W = ((31.7, 176.4, 47.3, -15.6, -84.4, -106.7, -132.3, 59.3, 55.5, 7.9, -36.7, -112.0, 66.4, -166.0), (33.1, -108.2, -91.3, -128.4, -171.2, -9.7, 72.2, 6.9, -94.1, 71.2, -69.3, 60.0, 29.0, 79.2), (38.4, -11.9, 54.1, -39.3, -0.6, 87.4, 60.0, 94.2, -90.0, -164.4, -108.5, 89.0, -61.0, -98.8), (-118.4, 38.6, -19.5, 129.8, -203.9, -67.9, 74.7, -65.6, 38.1, -46.6, -119.2, 46.2, 13.8, -122.1), (78.0, -89.9, 62.9, -70.9, -16.8, 58.8, 30.0, 108.0, 120.8, -2.8, 64.5, 1.5, 144.9, -24.5), (-6.2, -5.6, -180.6, 21.1, 82.3, 39.8, -12.4, 84.2, -174.1, 15.3, -26.6, -52.0, 34.2, -0.7), (81.8, -6.1, -127.0, 12.5, -47.8, -124.3, 84.0, 56.4, -116.6, -29.5, -123.7, 134.2, -18.3, 57.6))
The entry just right of the largest entry -> 47.3
Give the entry just left of the smallest entry.
129.8
The entry just left of 39.8 -> 82.3
Give the entry just left of 54.1.
-11.9
Give the entry just right of -61.0.
-98.8
Give the entry just left of the largest entry.
31.7
Give the entry just left of -89.9.
78.0
The entry just right of 84.2 is -174.1
The entry just right of 87.4 is 60.0
Give the entry just left of -174.1.
84.2
The entry just right of -123.7 is 134.2
The entry just right of -119.2 is 46.2
Give the entry just left of -5.6.
-6.2

array([[  7,  -9, -23,   5,  50,  25,  43,  10,  37, -16, -51,  25, -69,
         -2],
       [ 53,  -7,  13, -17,  33,   4,   8, -14,   9, -11,  -5,  30,  30,
         -6],
       [  3, -23, -32,  -5,  31,  38,  31,  21,  50,   6, -78,  15, -39,
         17],
       [ 30,  -7, -18,  39,  45,   0,  36,  55,  26,  12,   8,   5, -49,
        -13],
       [ 22,   0,   4,   6,  21,   1,  15,  41,  35,  -5, -54,  36, -21,
         16],
       [-10,  25,   9,  46,   1,   5,  43,  20,  18,   9, -46,  20, -60,
          6],
       [ 16, -11,  -2,  25,  37, -22,  -6,  87,   7,  25,  35,  28,   5,
        -19],
       [-13, -27, -39, -18,  10,   5,  -9,  29,  22,   9, -14,  -3,  -2,
         15],
       [ 17,   4,   6, -17,  17,   0,   4, -25,  -5,   0,   4,   6,  35,
          9],
       [  1,  -2, -18,  20,  36,  37,  38,   4,  51,  10, -47,  41, -86,
        -22],
       [  4,  10,  17,  53,  20,  10,  17,  63,  -7,  19,   5,  42,  -9,
        -36],
       [ -1, -29, -29, -13,  32,  56,  29,   1,  43,   9, -73,   5, -61,
        -19],
       [  3, -25, -14, -11,  42,  34,  39, -23,  22, -11, -70,  27, -57,
        -21],
       [ 18,  10,  -3,  50,  39,   8,  39,  32,  40, -16, -34,  32, -60,
         -5],
       [-27, -13,   3,  -2,  32, -12,  25, -28, -16,  18,   0, -22, -19,
         -6]])
Read off the minimum.
A: -86
Read off the entry just left of the smallest entry.
A: 41

A = [[-8, 17, 1, 27, -15, 3], [4, -73, 62, -14, 36, 12], [-8, 33, -40, -8, -11, 1], [18, 18, -26, -62, -6, 22], [1, 45, -6, -48, -8, 56]]
The entry just left of the smallest entry -> 4
The entry just right of -26 -> -62
Give the maximum.
62
The entry just left of -40 -> 33
The entry just right of 62: -14
The minimum: -73

Read these off the row that follows.
1) Find the 2nd entry.
2) Find the 1st entry from the right.
3) Find the 2nd smallest entry.
4) Find the second largest entry.
5) Find the first entry.
[38.111, 54.445, -138.778, 171.123, 74.209, -46.751, -175.661, -122.806]
1) 54.445
2) -122.806
3) -138.778
4) 74.209
5) 38.111

[[ 27  -9 -14 -50   3  -7   6  17   9  -8 -18]
 [ 18   5  11 -77   9  26 -70  44 -16  -5  38]
 [ 27 -85   0  18  20 -23 -21  30   8 -37 -31]
 [-11  70  -7  55  42   0  39 -59  -6  18  51]
 [ 62  -2 -16 -25 -17 -22  34  84  21 -22  16]
 [-39 -38 -47  -7   0  -3 -63  27 -29  15 -68]
 [ 33 -15   3 -22  27 -20 -15  76 -18 -37 -30]
 [  2   7 -44 -13  -5 -70  -1  33  31 -82  10]
 [ -7  16  48 -17  -4 -30 -35  14  11 -13 -12]
 [-56  47  48  52 -22  -9  44 -35   6  55  18]]
The smallest entry in the last column: -68
The entry directly below -20?
Answer: -70
The last entry in the row that holds the largest entry?
Answer: 16
The entry just right of the smallest entry: 0
The last entry in the row that holds the smallest entry: -31
The first entry in reading order is 27
The bottom-left entry?
Answer: -56
The 2nd entry from the end, reading row by row?
Answer: 55
The entry directly below the smallest entry is 70
The entry just right of 52: -22
The largest entry in the first column?
Answer: 62
The entry in the top-right corner?
Answer: -18
The first entry in the row that holds the smallest entry?
Answer: 27
The 4th entry from the end, reading row by row: -35
The entry directly above -44: 3
The fourth entry, reading row by row?
Answer: -50
The bottom entry of the column that holds the smallest entry?
Answer: 47
The third-last entry, reading row by row -> 6
The bottom-right entry is 18
The entry directly above 10?
Answer: -30
The third smallest entry -> -77
The entry just right of -39: -38
The third entry on the diagonal from the top-right corner?
Answer: 8
The second entry on the main diagonal: 5
The maximum -> 84
The second entry on the diagonal from the top-right corner?
Answer: -5
The fifth entry, reading row by row?
Answer: 3
The top entry of the column that holds the smallest entry?
Answer: -9
The entry just right of -23?
Answer: -21
The entry directly above -4?
Answer: -5

Read these off the matrix that follows.
1) What is the second entry on the diagonal from the top-right corner?
2) What is the entry directly below -3?
3) What is the 1st entry in reading order?
4) What is the entry directly below -54?
5) What is the entry directly below -21?
6) What is the largest entry in the first row?
7) What is the smallest entry in the last column?
8) What is the last entry, reading row by row?
[[-77 -29 -19  -4   4  31   6]
 [ 19  19  -6  10 -53  56  35]
 [  7  41  26  17 -28 -37 -54]
 [-46 -46  19 -38  22  12  -4]
 [ 18  17  14  11 -51 -35 -52]
 [ -7 -13   5 -74  54 -10   5]
 [ 49 -21 -26  22 -48 -12 -43]
 [ 52 -22 -31  24 -44  -8 -42]
 [ -5  -3  18 -13  39 -61  51]
 [-76 -24 -25  -2   2  37   8]]
1) 56
2) -24
3) -77
4) -4
5) -22
6) 31
7) -54
8) 8

[  5  32  35  -9  21 -75  43  46 -10  63]
The 3rd entry from the left is 35
The entry just left of 63? -10
The entry just left of 35: 32
The minimum: -75
